0: [ 0.07 -0.1   1.33  0.37  1.02 -1.05  1.64  0.01  1.76 -1.6 ]
1: [-0.05 -0.86 -1.73 -0.58  0.65  2.25 -1.71  1.04  0.89 -0.21]
2: [-0.36  1.34  0.68  1.51 -0.14  0.21  0.22 -0.23 -1.39  0.06]
3: [-0.48 -0.33 -1.96  0.32 -1.8   0.33 -1.22 -0.74 -1.41  2.83]
4: [ 0.58  0.2   1.98  0.29  1.02 -0.2   0.9   0.39  1.04 -1.19]
5: [ 0.56 -0.25  2.08 -1.51 -0.23 -1.4   2.35 -1.38  0.94  0.86]
6: [-0.47  0.71 -2.2   1.55 -0.27  0.1  -1.77 -1.01 -0.74 -0.76]
7: [-0.07 -0.94 -1.87 -0.45  0.62  2.27 -1.71  0.92  0.85 -0.13]
8: [-0.32  0.65  0.85 -2.05  0.12  0.29  1.2  -0.81 -1.34  0.04]

[-0.09 -0.88 -1.5   0.28 -0.57 -0.31 -1.08 -0.45 -0.66  1.07] 3 6 7 2 1
[-0.9   0.74 -1.31  0.14 -0.05  0.94 -1.37 -1.26 -2.39  0.24] 6 2 3 8 7
[ 0.73 -0.19  0.57 -0.11 -0.97 -1.77  0.37 -2.03 -0.32  1.5 ] 5 8 2 3 4
[ 0.16 -0.04  1.35  0.36  1.   -1.02  1.58 -0.1   1.75 -1.52] 0 4 5 2 8
[-0.22 -0.05  0.3  -1.34 -0.3  -1.07  0.75 -0.65 -0.11  0.51] 8 5 4 2 0
[ 0.12 -1.46  0.6  -0.85 -0.59 -1.2   0.97 -0.48  1.16  1.08] 5 0 4 8 2
[ 0.31  0.08 -0.92 -0.5  -0.87  0.37 -1.21 -0.19 -0.71  0.23] 6 3 2 7 1
[-0.58  0.66 -2.16  1.69 -0.27  0.2  -1.72 -0.93 -0.67 -0.77] 6 2 7 3 1
[-0.09  0.75 -0.24  0.15 -0.49  0.79 -0.68  1.32 -0.61  1.35] 2 3 1 7 8
[-0.17 -0.5  -0.41 -1.59 -1.11 -1.94  0.24  0.11  0.83  1.51] 5 8 3 0 4
[-0.3  -0.08 -1.73  0.42 -0.57  0.31 -1.61 -0.15 -1.75  1.43] 3 6 2 7 1
[ 1.04  0.04  1.93 -1.02  0.53  0.77  0.9  -1.05 -1.01 -0.4 ] 8 4 5 2 0
[ 0.6  -0.28  2.09 -1.54 -0.19 -1.42  2.34 -1.27  1.08  0.61] 5 0 8 4 2
[ 1.04  0.65  2.86 -1.34  0.9  -0.1   1.64 -0.91 -1.36  0.21] 8 5 4 2 0
